In the data rows, 128 means zero.
Here are some points, each followed by its number:
[146 116 148 135 146 152 127 122 133 127 111 133 123 118 133 132 121 100 132 156 160 132 127 106 127 139 132 127 110 141 106 123 132 132 119 143 117 145 151 119 145 131 126 127 107 143 128 145] 0
[121 139 114 131 143 120 110 141 124 125 145 100 146 132 136 151 136 119 116 137 137 151 149 113 127 166 145 106 120 117 139 114 107 134 149 132  98 143 118 125 137 118 125 110 149  96 118 127] 1
[148 115 138 136 133  80 146 108 152  88 114 141 115 113 124 154 112  88 126 155 115 135 142 125 167 114 139 127 134 162 149 132 135 172 106 119 117 132  97 135 137  84 113 126 156  87 156 122] 2
[138 143 131 151 129 120 144 115 120 117 146 123 161 107 147 134 113 142 121 120 145 102 136 131 120 108 163 106 114 127 128 110 134 125 108 136  92 123 113 153 151 119 153 138 127 120 142 122] 3
[114 123 121 104  73  88 142  98 118  89 123 121 110 123 129 141 128 120 126 144  91 108 133 162 145  44  91 161 155 162 148 142 151 131 115 114 142 128  82 120  99  91 128 114 166 118 152 134] 4
[125 142 129 121 139 134 128 113 129 149 133 118 120 140 130 130 142 139 119  84 141 139 121 107 137 144 117 130 158  97 128 100 130 112 138 122 129 126  94 144 127 127 113 149 145 133 130 125] 5
[124 119 128 141 101 142 153 118 143 102 104 138 106 103 148 137 132 135 123 136 109 122 121 120 143  97 107 168 158 119 123 146 143 141 123 108 139 133 114 132 109 133 117 125 124 157 142 135] 6
[118 140 111 132 105 160 126 145 132 118 114 134 121 138 107 121 120 143 116 107 129 140 121  97 138 116 102 141 180 100 129 137 135 114 127 106 134 145 135 121 117 133 116 141 136 158 120 109] 7
[129 141 134 117 110  99 131 134 115 109 130 102 163 143 125 109 100  90 108 200 115 133 140 141 125  74 148 107 121 171 157 149 131 146 101 145  99 150  91 103 137  65 139 131 134 131 149 135] 8
[127 159  97 113 106 143 116 143 135 139 129 130 130 139 101 114 126 157 116 105 116 137 131  94 139 107  94 155 185  99 130 137 145 108 139  92 140 134 139 107 104 138 125 155 137 148 132 101] 9
[ 83 104  79 120 144 133  61 164 118 134 144 140 134 163 130 137 138 177 168  85 100 120 133 139  71 211 153 125 144  95 133  76  98  55 182 105 160 117 220 122 115 177 166 111 144  73  50  67] 10
[141 121 133 114 128 139 116 133 132 159 119 125 141 140 102 115 126 111 144 139 132 114 122 141 110 121 124 108 112 134 116 133 117 118 130 150 148 112 166 118 126 117 134 114  96 141 127 141] 11
[129 128 121 124 129 124 117 141 120 116 123 146 142 116 114 139 124 147 126 111 130 122 133 139 132 130 125 116 119 129 138 141 131 120 148 143 133 114 137 128 139 117 120 120 131 132 125 115] 12
[115 108 136  99 145 113 109 173 145 170 128 127 117 147 101 124 112 115 132 143 127 151 145 119 144 135 105 140 124 151 152 125 116  99 145 141 146 153 149 108 142 118 143 114 149 107 111 135] 13
[123 115 129 154 144  97 140  94 114 120 132 120 129 130 150 130 142 107 120 114 129 133 150 127 137 148 168 119 121 108 134 104 102 136  91 133 104 139  83 148 138 143 149 141 145 113 134 161] 14
[ 78 105 124  85 145 174 123 136 146 251 188  80  47 153 121 156 163  86 152 132 108 248 175  69 172 193 101 210 176  33 103  67  68  90 112  86 185 171 118 120 113 116  98 118 146 143 134 119] 15
[118 100 160 159 174 138 110 160 120 144 126 138 138 118 133 156 120 120 163 143 124 132 163 107 112 210 159 118  80 144 112 104 119 135 104 147 129 148 181 143 157 166 154 119  86  87  91 124] 16
[126 131 124 157 120 142 130 112 120 118 117 120 135 118 134 141 136 141 133 104 127 112 126 118 136 138 134 120 159  98 114 112 120 129 137 131 109 126 132 153 128 153 126 133 139 120 111 151] 17
[133 119 128 135 135 126 128 122 137 128 126 136 129 122 126 132 128 121 134 130 134 128 131 127 133 138 126 121 117 135 126 126 128 138 127 132 128 133 137 127 135 128 126 118 122 121 132 133] 18
[136 115 164 123 155 137 139 142 134 145 118 137 123 122 118 129 121 126 124 115 134 136 123 106 152 142 134 123 126 149 124 123 117 114 124 126 133 143 135 121 144 140  99 149 116 118 119 136] 19
[130 132  95 143 138 105 163 117 164 111 142 151 130 124 124 165  98 143 106 134 143 142 171 113 136 136 123 120 135 138 139 118 134 168 125 110 101 146  80 134 146  73 140 118 177  91 147  82] 20
[144 139 151 124 120 128 149 145 161 107 110 159 109 136 106 133 111 124 105 156 131 123 133 155 155  87  81 157 130 203 160 191 178 170 121 107 138 141 108 113 139  96  96 136 151  94 141 104] 21
[128 138 119 130 120 136 114 131 120 119 122 130 139 125 125 131 122 157 129 116 124 116 127 133 124 122 134 122 135 124 126 127 134 116 128 128 129 115 144 128 127 130 127 129 122 139 121 119] 22
[122 142 104 130 131 174 133 126 147 134 104 150  95 125 120 130 151 151 113 114 136 119 109 123 122 140  75 162 124 123 127 171 138 147 148  96 151 117 153 116 114 136 114 121 118 139 134  89] 23
[139 109 131 111 135 108 125 160 140 149 130 123 146 166 107  67 119  81 114 152 128 187 103  83 135 161 139  87 166 104 152 107 114 112 150 129 130 158 132  90 131 136 119 156 137 112 119 133] 24
[132 132 124 124  99 145 112 147 112  91 116 146 129 119 125 128 120 171 127 114 127 108 128 135 124 109 134 121 144 120 137 142 134 108 119 119 141 105 143 121 129 132 126 136 127 163 117 105] 25
[146 139 138 109 126  92 132 110 128 127 130 107 132 131 131 121 142 103 117 139 135 129 116 151 145 108 142 130 133 142 142 141 133 138 142 118 117 102 102 144 129 100 113 114 143  94 135 139] 26
[147 138 169 131 157 151 174 156 157 137 118 177 109 100 120 128  93  93 112 190 164 156 174 148 161  81 110 148  52 213 129 176 162 210  94 131 116 153  84 106 169  87  98 125 113 157 175  85] 27
[139 120  89  78 112  71 153 127 144 124 145 160 123 134  92  42 119 127 117 112 146 123 106 136 124  72 127  81 157 115 149 120 141 114 141 138 120 109  48  95 114  95 145 135 132 176 182 115] 28
[111 102 131 112  89 115 108 152 114 118 134 116 126 133 109 129 109 106 129 170 106 144 127 126 125 102 125 135 155 127 135 126 111  99 104 141 132 148 141 104 125 108 149 123 127 157 123 138] 29
[109 134 200 103  85 155  64 132  94 168 150  56 114 124 134 163 145 141 145 132  84 149 185 139 127 129 148 171 125 124 116 117  86  44 106 159 142  95 129 181 136 131 101 127  86 169 121 151] 30
[ 85 156  91 134 105  92 141  38  46  99 218  49 178 160 233  88 216 157 155  40  88  69  90 162  37 112 188  84 195   2 100  39 103  89 105 117  83 113  58 221  66 214 221 185 167 135 122 178] 31
[132 131 126 131 129 124 129 119 134 139 136 112 122 117 138 146 132 123 134 133 127 138 136 118 136 133 132 137 130 116 123 116 120 125 127 130 122 125 128 139 129 119 124 116 130 120 132 134] 32
[105 112 151 102 134 147 122 120 146 199 167  97  72 148 123 167 135  91 139 119 107 199 162  87 167 182 117 165 145  78 116  83  94 112 103  81 147 171 139 126 114 113 109 129 124 139 123 123] 33
[134  95 125 141 137 127 136 127 154 135 117 164 109 129 112 121 117 119 117 126 142 133 102 113 136 141 116 119 139 111 119 103 140 136 119 129 152 157 131 104 124 150 143 135 110 130 125 131] 34
[127 135 130 155 133 124 135 128 106 100 118 104 147 119 135 130 151 134 126 133 137 103 117 153 124 105 138 109 113 132 117 140 103 122 141 166 122 106 124 140 126 143 134  99 110 139 139 154] 35
[141 134 110 129 138 110 120 150 153 113 124 142 151 128 120 116 115 135 124 130 146 145 142 115 132 152 104 111 119 149 145 131 133 157 148 123 119 146 120 111 139 112 118 122 148  92 124 103] 36
[131 135 109 121 117 163 117 127 130 124 117 156 112 132 121 125 132 132 123 129 143 135 124 138 126 120  85 146 118 124 130 154 146 141 136 115 152 127 151 117 118 122 119 120 123 151 141 107] 37
[132 126 130 146 134 123 131 132 137 113 125 133 136 118 130 140 126 150 122 125 129 119 138 128 132 125 124 130 121 142 134 140 133 125 134 136 122 130 122 131 141 142 127 126 136 108 126 129] 38
[109  96 175 113 173 135 141 112 100 207 174 134 107 144 132 112 107 129 145 124 120 110 140 143 100 138 171 123  72 139 105  89 108  78  60 136 157 154 150 135 166 132 182 158  87 169 102 128] 39
[133 122  96 116 124 153 113 166 153 134 114 146 119 136 104 129 122 142 135 141 136 131 123 123 124 131  92 129 128 145 137 158 137 127 157 123 154 132 175 100 122 119 125 110 120 132 123 106] 40
[101  79  67 163 161 120 189  98 188 134 171 134  77 122 179 158 149  86 130 161 140 186 140  90 122 181 128 158 126  54 117  77  74 197 108 108 139 173  92 133  95 140 163 126 150 139 143 104] 41
[114 111 158  74 143 167 127 149 135 189 137 127  86 144 104 107 135 117 140 116 135 166 109  93 120 154  97 147 139 108 102 140 102  65 129 105 186 134 133 121 121 133  80 128 103 191 143 127] 42
[128 112 108 156 149 121 139  79 160 138 152 138 108 126 162 168 131 108 128 131 128 149 133 109 139 159 128 159 114 113 122  81 106 162 119 108 116 153 114 132 122 133 138 123 143  99 123 135] 43
[133 130 100 107 144 153 167 101 179 170 177 149  78 138 145 128 127 112 147 158 131 179 136 101 135 164 119 178 108 121 110  92 130 176  91  59 162 148  89 121  97  76 118 132 127 159 181  89] 44
[118 133 124 159 122 138 162  77 136 128 151 157  95 100 152 188 115 150 124  97 123 110 159 125 146 114 115 194 118 123 131 111 166 145  82  97 128 141 100 166 130 112 131 152 131 142 142 108] 45
[141 138 144 119 121 139 127 122 127 114 123 125 135 127 139 118 132 148 118 106 127 108 114 143 133 108 122 130 132 152 131 141 140 126 142 125 125 119 113 137 131 128 116 146 128 121 128 124] 46
[125 117 135 133 129 121 131 126 127 138 126 133 124 131 122 135 130 112 133 134 128 126 128 128 126 138 128 123 118 133 122 122 123 131 120 142 136 139 140 126 127 129 137 118 122 123 124 140] 47
[106 110 141  81 109 148 124 132 115 137 112 120 104 163 105  55 140  95 114 145 122 120  62 156 116  56  85 124 138 127 113 154 101 101 138 138 159 140 159  71  93 110 122 137  96 203 144 152] 48
[121 145 162 118 117 152 147 146 106 135 131 126 122 149 139 100 129 151 112 130 110 117 106 139 105 103 133 143 129 149 127 165 136 104 115 115 131 148 118 119 115 166 136 152 116 150 111 132] 49
[109 107 139 133 121 159 152 112 114 139 150 165  93 143 149 112 137 153 140 107  95 135 119 110  97 164  94 155 150  98 117 134 169 128 105  79 175 190 119  91 112 195 162 173 112 152 138 118] 50
[129 133 115 115 105 143 120 149 129 126 126 132 128 132 125 127 121 158 137 121 112 125 108 133 119 126 110 136 147 135 138 129 142 123 144 121 145 120 136 117 109 126 112 130 116 149 126 100] 51
[148 148 108 140 159 134 172  93 147 138 140 137 123 130 151 111 145 125 130 100 153 105  99 141 106 122 140 123 115 104 107 131 133 171 130 108 127  96 123 145 108 139 123 138 111 124 155 123] 52
[115 127 156 159 157 147 146 134 137 143 156 153 123 121 130 155 106 154 137 132 133 106 144 125 116 135 148 118  92 161 117 142 135 118  95 122 132 141 153 137 153 150 147 118 108 107 118 108] 53
[133 134 132 122 142  97 131 115 124 147 146 116 137 133 121 132 126 118 134 120 131 109 127 142 128 130 158 107 113 131 121 120 116 123 115 139 122 115 121 144 129 111 130 128 124 116 130 126] 54
[141 138 127 141 118 127 100 151 105 114 122 138 153 116 113 145 117 163 132 120 141 111 126 141 129 135 136 110 124 151 145 144 135 101 157 144 120 102 147 134 150 117 123 117 125 114 113 121] 55
[115 123 137 141 107 165 145 125 116 118 124 153 116 112 141 123 107 180 128 111 123 104 120 123 111 114 140 146 140 128 116 132 151 115  84 116 144 129 136 127 134 150 154 153 115 181 130 119] 56
[143 112 172 142 145 169 184 117 133 117  81 190  91 104 124 156 110 151 123 100 143  78 132 108 144 112 130 143 131 181 107 141 174 149  79 101 133 141 131 143 162 143 112 182 100 144 152 104] 57
[124 139 103 141 117 107 136 112 136  99 139 123 140 129 142 131 123 131 114 133 118 126 131 131 126 123 128 133 145 126 134 124 136 156 127 118 107 143 106 130 113 118 133 121 155 107 129 115] 58
[150 132 144 148 146 118 146 116 128 105 108 140 132 125 128 107 133 105 117 130 164  98  96 165 121 109 118 109  80 174 136 160 132 175 135 149 119 114 106 128 132 121 124 123 114 121 135 150] 59
[ 82 113 132 106 140 137 119 126 169 227 173  98  67 125 109 146 148  81 149 128 100 219 183  74 146 184  98 186 144  66 106  86  98  95 108  95 168 177 125 117 111 103 115 119 141 160 141 113] 60
[141 115 164 129 148 142 132 139 132 142 112 136 125 126 117 131 118 128 125 116 135 135 122 111 144 137 139 121 128 150 123 124 125 123 131 127 132 136 128 135 146 141 104 147 119 126 119 134] 61
[ 95 135 118 158 109 169 140 106 127 101 149 143 127 129 177 153 116 166 107 126 113 134 143  94 101 163 131 159 152 108 108 108 154 163 109 101 107 170 128 129 126 175 159 167 137 118  96 110] 62
[126 152 121 147 142 112 109 129 125 133 139 104 158 131 141 147 126 122 120 134 126 148 152 105 124 171 152 100 123 108 129 131 114 148 132 123 101 130 114 129 130 119 134 116 138  93 126 119] 63
[ 94 136 110 144 124 121 123 101  80 129 165  98 141 134 161 104 158 138 133  87 116 119 136 130  85 124 139 114 129  87 110  88 104 104 125 145 115 136 102 150 108 155 174 124 139 152 120 150] 64
[139 122 150 121 125 128 116 138 121 122 105 116 133 120 120 118 121 118 128 147 127 118 123 145 135 112 133 122 121 154 129 141 119 116 135 145 127 111 132 128 139 128 114 127 113 131 122 147] 65
[131 129 126 124 113 129 122 151 115 108 122 131 152 136 117 104 120 137 125 129 129 112 113 144 124 102 129 109 136 137 133 146 120 124 143 143 130 120 140 118 121 138 134 127 130 135 118 132] 66
[128 114 174 168 142 177  45 241  48 106 132  27 237 124 127 108  77  72 192 255 100 131 156 100  34 169 212  51  95 160 141 141  63  51 128 216  46 155 255 125 185 213 169  98  83  68  10 202] 67
[124 153 129 106 101 132 127 155 109  96 140 108 152 146 135  86 132 162 116 137 105 110 104 125 108  90 121 112 160 141 142 155 146 108 128 123 124 142 102 105 112 149 128 152 134 123 109 135] 68
[148 103 150 111 167 118 138 152 150 157 118 142 126 118  99 122 114  73 145 190 164 142 115  98 131 148 155 106  98 147 133 140 111 114 135 140 131 150 159  96 161 113 126 119  80 131 144 127] 69
[151 118 173 137 183 116 133 134 130 137 101 140 124 121 132 122 127  97 127 133 152 133 118 102 139 158 159  99 116 139 127 118 121 126 137 134 112 126 130 133 160 168 104 148 104  99 123 160] 70
[129 118 113 122  98 150 109 162 120  76  69 184 127 127  93  81 114 137  83 128 151 127 125 136 125 121  73 139 137 165 144 163 167 154 153 127 157 143 138  80 143 134 132 143 153 163 134 110] 71
[105 133 111 203  95 121 137  93 131  77 125 110 129  90 189 183 149 180 125 106  87 104 156 111 140 151 140 181 175  66 127 127 123 128 133 127  98 129 141 161 106 206 145 114 146  86 105 164] 72
[123 119 142 148 117 138 123 122 120 123 128 127 130 123 123 145 122 128 134 133 120 114 134 129 128 125 134 124 141 120 117 129 134 122 111 135 120 134 146 130 129 148 136 142 116 135 123 149] 73
New points follow, each followed by the numbers of its five nearest points above by angle, seen from the average point of the numbered points, nearest first.
[108 129  86 153  86 145 102 133  89  98  98 145 156 140  98  99 129 155 129  73 128  90  90 121  81 139 138 107 157  89 127 114 121  99 175 157 112 131 181 124 106 158 156 136 124 137  73 141] 22 66 10 17 25
[125  99 134 127 131 123 142 126 138 140 124 141 105 130 124 123 128 116 132 115 131 129 115 117 148 130 113 140 147 120 117 111 121 143 121 121 145 146 126 124 120 145 135 138 137 118 120 140] 34 41 43 50 33
[122 120 150 137 147 121 115 145 123 138 136 139 130 126 134 148 117 126 145 137 115 126 132 119 112 169 141 121 102 145 120 118 128 118 121 143 131 141 153 135 142 143 140 127 105 117 104 131] 16 67 53 47 39
[122 121 145 110 125 115 128 133 112 134 131 102 137 135 128 120 133 103 147 150 113 127 124 145 126 118 137 119 114 132 125 141 106 119 124 142 132 128 136 127 126 124 127 113 129 128 119 145] 65 11 67 47 35
[148 147 110 138 131 130 130 123 150 117 134 143 125 121 143 146 123 131 137 126 144 131 145 123 135 141 117 122 113 140 131 126 142 162 117 113 115 124 112 136 142 111 126 121 135 109 136 104] 20 36 2 58 18
[125 108 165 108 155 133 120 148 128 164 140 128 109 140 117 114 136 125 133 142 114 144 107 137 121 152 114 135  98 146 115 125 110 104 141 124 168 139 153 121 131 133 112 116 117 126 109 136] 42 13 11 19 69
[144 156 117 151 135 129 134 118 150 120 139 141 136 121 131 151 106 143 127 133 135 129 141 128 131 146 130 123 110 149 121 134 138 159 126 114 116 129 122 139 139 103 118 119 128 102 134 100] 20 36 2 18 38
[133 109 135 138 122 132 157 117 140 125 131 131 116 120 131 123 121 104 116 161 121 130 122 119 135 118 117 155 121 138 119 136 131 140  97 130 139 150 106 106 130 120 126 123 122 159 155 146] 27 6 44 8 4
[128 129 145 129 122 136 146 118 132 118 127 120 111 127 141 131 128 115 120 150 118 124 119 131 139 115 128 145 132 140 124 132 122 135 103 122 130 143 115 125 126 132 113 130 133 139 139 137] 6 4 2 27 21
[121 138 144 118 126 158 120 144 119 144 129 114 129 134 115 122 119 133 113 152 128 137 122 115 127 127 117 130 139 139 114 122 143 111 115 126 133 154 142 104 138 141 137 136 120 131 119 135] 49 67 29 48 68
[119 117 137 102 132 152 122 138 145 160 134 116 102 137 117 115 142 128 138 116 124 149 131 108 134 133 102 138 145 112 116 114 119  99 138 116 150 131 131 119 122 124 107 126 119 145 138 131] 42 15 60 33 5
[126 120 108 138 111 125 116 122 121 135 128 124 125 122 118 153 120 132 143 105 127 124 142 118 139 140 136 129 149  88 121 106 121 116 117 128 132 117 154 140 128 115 145 121 128 141 129 125] 17 32 22 10 72
[167 155  93  97  97 100  83 140 143  94  99 113 170 144 109 144 119 136 125 122 145 135 128 147 152 103 130 108 177  92 161 151 107 133 192 119 107  71 131 156 111  76 106 113 161  89 110 126] 26 12 55 66 22
[125 126 122 131 130 121 120 114 138 139 135 110 116 113 138 149 126  97 140 136 129 157 144 112 137 149 138 145 139 101 118 116 112 124 121 120 115 128 138 147 127 112 115 106 128 134 148 138] 32 33 60 15 43
[128 131 141 113 128 152 113 147 123 143 130 107 144 135 120 129 122 129 132 150 114 143 123 118 118 139 133 123 133 125 123 137 124 114 127 125 130 138 149 117 132 133 119 129 111 135 116 135] 67 11 30 42 69
[130 131 152 114 110 104 156 121 137  96 101 123 114 136 135 119 152 122 109 128 108 106 106 163 150  73 108 152 155 162 144 163 139 126 143 114 145 102  89 140 108 124  96 129 161 108 139 154] 4 26 46 21 6
[118 114 127  74  59 106  78 165  92  93 122 104 120 133 120  84 109 118 121 143  69 135 118 137 129  71 133 142 201  95 144 115 109  16 102 140 132 136 172 104 127 130 164 134 113 199 129 150] 29 48 25 68 30
[152 146 110  77  35 163  84 122  85  90  62 107 167 162  59  67 135 113 124 104 121  81  59 185 118  56  62  65 187 130 120 191 163 120 190 127 118  66 195  99  86 128 102 145 127 172 144 159] 66 48 51 22 68
[137 141 108  84  99 100 101 123 111 121 133 106 135 142 111 110 153 108 126 133 134 133 119 168 124 102 128 115 135 105 150 142 118  94 159 132 126  78 112 140 113  96 110 113 134 122 135 143] 26 28 66 65 4
[120 122 118 127 124 130 118 137 132 132 132 132 123 133 130 130 128 143 140 117 117 135 120 125 120 150 129 130 133 114 132 124 128 120 138 122 141 131 146 129 120 136 136 126 127 115 111 114] 10 51 40 22 55
[120 122 131 137 129 133 134 125 134 134 138 126 111 120 146 143 145 149 142 104 104 138 132 120 124 149 130 149 138 107 127 108 131 120 126 120 132 129 128 151 122 153 129 137 129 120 122 134] 72 17 31 62 5
[153 116 140 137 151  87 149 114 149 123 113 149 137 108 116 139 111 110 135 131 149 104 147 169 161 118 127 112  81 198 133 138 131 173 132 147 136 118 123 142 160  96 111 100 139  81 138 143] 18 59 2 26 27
[132 144  99 157 123 151 150 111 174 113 151 132 106  88 150 168 130 162 146 117 110 157 152  98 140 163 132 161 146 126 108 116 142 167 110  82 109 143 146 157 115 137 113 117 113 106 156  91] 45 43 62 44 72
[138 137 146 123 166  82 121 105 107 147 154  94 146 132 118 143 140 109 133 118 146  82 124 169 142 111 175 103  91 146 115  86  97 107  99 152  91 103 123 150 141  82 132 108 120 103 109 153] 54 3 26 35 14
[129 118 130 148 121 111 147 126 141  99 120 142 123 110 127 154 120 114 111 153 138 133 149 136 154 101 123 134 122 162 143 124 126 165 120 139 109 135 111 130 141 103 121 117 152  99 149 131] 2 20 21 27 8
[144  88 150 117 152 113 175  71 186 199 134 182  69 138 114 115 121  65 144 117 141 163 111 104 156 154  81 160 137 140  96  92 158 139 124  68 157 159 103 126 127  99 102 144 117 119 190 131] 44 60 34 33 43
[127 124 149 153 145 137  83 194 112 111 113  96 175 113 105 133 109 116 149 192 123 143 139 111  85 141 174  80 109 153 129 153 100 104 149 192  92 146 205 107 152 147 127  87  67 123  90 131] 67 16 69 65 11
[130 113  94 139 144 124 151 109 154 141 157 129 118 133 142 134 127 113 135 140 132 145 130 110 123 153 132 131 128 106 128 113 124 155 128 111 130 143 118 124 120 123 135 126 132 113 141 121] 41 43 44 20 52
[134 126 128  93 106 145 135 121 134 132 113 111 122 143 123 108 136 111 126 130 132 148  95 126 146 106 110 132 162 111 117 133 128 130 136 112 129 127 123 111 106 121 107 146 122 156 135 142] 48 7 9 42 6
[129 126 137 158 168 191 130 142 159 149 126 140 144 115 145 145 115 151 119 118 141 154 145  64 118 190 118 113 134 102 110 118 132 145 120 111 118 170 150 131 142 190 126 150 111 124 120 121] 62 16 50 19 70
[113 137 145 158 150  87 166 102 108 125 151  86 153 119 142 148 148 102 118  99 140 114 152 126 139 162 201 100 128 110 111  84  73 150  99 160  77 128  67 167 126 167 132 132 158  99 136 158] 14 54 3 31 63
[141 131 128 130 136 124 139 115 131 130 125 130 139 124 133 115 136 123 127 125 137 114 119 142 121 118 122 118 114 142 123 136 135 144 139 133 130 118 114 133 128 132 126 129 127 123 140 135] 59 52 46 26 35
[129 140 120 124 152 129 150 101 146 177 126 113 103 164 119 115 148 155  85  49 150 155 125  90 149 178 128 136 181  60 118  68 124 104 166  83 131 124  40 163 109 132 109 169 140 143 141 123] 5 15 33 60 9
[119 115 129 122 137 152 134 127 123 143 129 158 111 118 132 113 142 167 135  84 134 107 110 146 125 117 123 135 115 121 118 136 146 105 130 128 161 116 125 132 122 152 135 127 119 165 126 124] 56 25 22 23 51
[ 65 128 126  12   0  82   0 255   0  42  99  18 145 113  21  55 101 142 150 230  34  72 139  87  87   0 150 101 255  96 163 186 158   0  89 188 182 109 237   0  60 127 207  49  94 255 110 119] 29 66 25 48 68
[128 126 122 111 128 114 124 153 136 134 121 127 111 153 117  96 136 149 123  95 123 134 100 117 127 135 119 135 133 115 143 114 130 108 140 121 154 129  89 119  99 115 121 132 129 142 131 112] 28 5 51 9 42
[109 112 134 150 125 140 119 119 129 134 135 131 106 110 150 148 144 153 138 100  98 130 140 106 131 164 125 156 136 106 115 103 128 101 131 126 135 138 124 149 123 153 126 128 121 128 116 132] 72 17 62 10 30
[119 119 109 106  86 126 103 151 121 131 138  93 141 122 111 131  98 116 126 163 106 147 131 127 134  93 124 133 154 117 127 127 110  89 106 143 122 155 163  93 122 101 146  94 138 158 110 120] 29 8 48 13 67
[122 124 143 111 139 109 142 121 120 125 140 115 129 123 133 128 119 116 127 153 132 130 122 134 123 109 151 121 122 143 124 129 128 124 102 131 126 142 113 128 130 118 125 135 123 147 146 130] 8 54 27 26 3
[118 121 120 124 104 107 141 116 123 113 123 128 112 122 125 124 133 121 121 137 112 125 131 143 133 103 118 143 138 133 136 138 134 129 120 128 141 130 113 122 116 113 133 119 139 133 134 132] 4 6 26 2 58
[130 126 130 120 110 122 129 142 124 126 141 134 125 132 136 122 117 141 134 147 114 129 130 147 113 122 136 130 112 140 130 142 127 121 111 123 136 140 113 111 130 119 137 126 124 141 137 120] 8 29 49 4 68
[127 124 113 122 133 100 129 123 135 128 136 137 122 135 129 137 119 113 131 134 136 137 135 132 132 136 140 119 121 124 140 117 130 141 127 129 125 132 123 132 133 102 136 116 144 112 131 114] 20 2 36 26 54
[136 118 122 155  91 104 158  94 129  90 108 148 127 121 136 131 119 120 102 120 127 111 122 146 137 107 113 144 152 130 125 125 158 181 115 122 104 152  78 127 129 130 147 144 154 124 124 132] 58 4 2 6 20
[107 132 127 150 123 141 138 119 116 136 141 125 109 116 140 140 137 158 129 106 108 117 133 116 124 120 136 158 142 101 118 121 131 105 113 117 125 130 134 137 117 154 148 133 131 134 115 128] 72 56 31 62 64
[105 101 195 119 158 120 128 120  98 214 167 139 115 130 124 126 110 136 166 122 121 112 138 128 103 163 196 110  54 152  98  75 116  81  50 146 150 163 143 138 155 142 165 137  55 172 101 132] 39 16 53 47 30
[125 130 124 139 140 131 132 108 147 142 148 101 114 107 152 167 138 117 147 143 128 161 153 123 151 141 145 149 129  94 128  98 104 126 131 119 113 115 140 162 133 107 110 112 132 102 147 132] 32 43 33 15 1
[122  97 136 131 129 105 152  90 147 153 113 162  95 107 132 137 141 116 138 105 135 113 123 130 163 113 127 150 110 106 114 105 141 125 118 123 164 102 113 163 124 111 139 127 110 161 150 135] 45 6 52 57 44
[109 117 156 126 158 144 117 135 123 181 125 114 127 141 111 115 115  97 149 140 125 135 122  98 123 166 155  94 110 122  95  92  89 111  87 141 139 165 172 107 135 156 148 135  81 164 116 140] 39 16 69 0 67
[130 128 126 111 108 102 148 120 133 109 118 125 124 124 108 116 137 119 114 144 117 126 114 157 145  77 100 140 142 160 141 161 144 134 160 135 134 116  98 129 114 101 102 105 145 122 138 145] 4 26 21 46 59
[131 127 127 127 132 128 129 120 131 137 124 130 125 128 125 125 132 128 130 116 132 128 125 128 132 133 129 125 136 120 123 117 124 124 130 125 134 125 129 132 120 130 123 129 122 134 132 137] 5 52 17 54 11
[116 122 135 113 127 128  92 149 119 153 134 114 140 150 106 126 112 127 144 131 123 134 130 132 120 149 142 103 123 140 135 113 119 107 112 134 129 134 152 121 145 120 137 141 114 119 111 127] 67 11 13 16 10
[129 129 121 129 138 123 118 140 131 134 144 118 141 139 135 138 126 123 132 145 131 135 139 134 117 141 136 120 110 141 135 127 119 138 137 137 118 132 131 128 134 118 137 116 134 103 119 127] 1 63 36 67 18
[121 138 128 153 149 140 119 127 116 135 143 143 145 130 142 147 133 153 119  93 135 118 140 148 107 159 114 138 103 127 123 132 124 127 152 133 119 116 148 139 126 154 131 117 134  97  87 109] 10 55 38 12 16
[114 153 112 100 168 127  57 175  88 127 184  81 218 154 154 119 116  76 140 209 147 217 202 158  79 204 157  77   0 146 158 123  72 171 143 168  75 165 153  99 190  78 151  74 166  75  67 124] 1 63 67 16 36
[120 123 126 128 162 145 124 120 132 166 142 143 111 143 125 140 124 120 133 110 145 139 135 120 135 160 128 139 110 103 108  91 105 130 113 116 147 145 143 126 132 136 135 130 119 141 117 117] 33 15 60 39 43
[114 134 138 123 144 114 163  88 118 159 135 143  87 106 130 147 136 137 125  87 142 105 159 131 148 107 135 155  94 131 112 108 142 112  84 126 141 119  70 159 141 102 135 134 105 173 158 124] 45 57 39 44 54
[135 144 126 110 146 113 111 128 126 143 161 106 140 133 133 123 130 139 129 126 135 129 140 142 117 137 154  95  97 134 135 133 126 123 141 139 113 109 116 135 136 119 131 123 123 111 125 117] 54 63 1 3 26
[120 148  99 147 106 108 142 112 138 100 142 142 134 133 141 133 121 137 121 143 116 133 138 120 134 120 121 141 154 112 147 118 135 159 116 110 111 153 107 123 116 122 146 135 165  98 123 110] 58 20 62 2 4
[131 123 129 117 139 120 118 148 133 130 133 128 137 145 117 108 120 108 125 147 135 152 113 110 127 136 133 105 138 127 143 115 113 124 141 137 120 145 139 115 132 134 126 134 137 126 116 138] 24 13 69 67 1
[151 138 129 126 141 148 134 136 165 147 115 155 110 122 125 130 122 137 114 136 152 141 121 124 142 129  91 149 113 165 126 147 158 155 148 115 143 121 120 116 130 110 103 107 124 113 147 106] 21 27 23 37 40
[125 134 139 119 125 133 114 126 110 133 123 108 139 142 129 103 141 122 131 126 121 129 111 127 116 115 142 118 130 107 123 131 111 111 128 138 134 119 125 125 116 133 126 133 116 156 125 148] 48 35 64 66 11
[138 134 135 144 124 124 128 129 121 116 114 147 151 123 121 154 112 135 131 141 129  90 124 143 125 112 146 115 111 157 128 148 143 148 112 140 113 125 157 135 153 120 138 128 116 115 122 127] 55 59 38 3 53
[117 145  81 146 111  96 147 108 145  97 142 134 136 136 143 129 128 131 116 150 116 131 131 121 127 122 129 131 152 112 144 122 144 171 120 111 106 144  95 122 104 108 145 122 172 106 130 112] 58 20 2 4 41
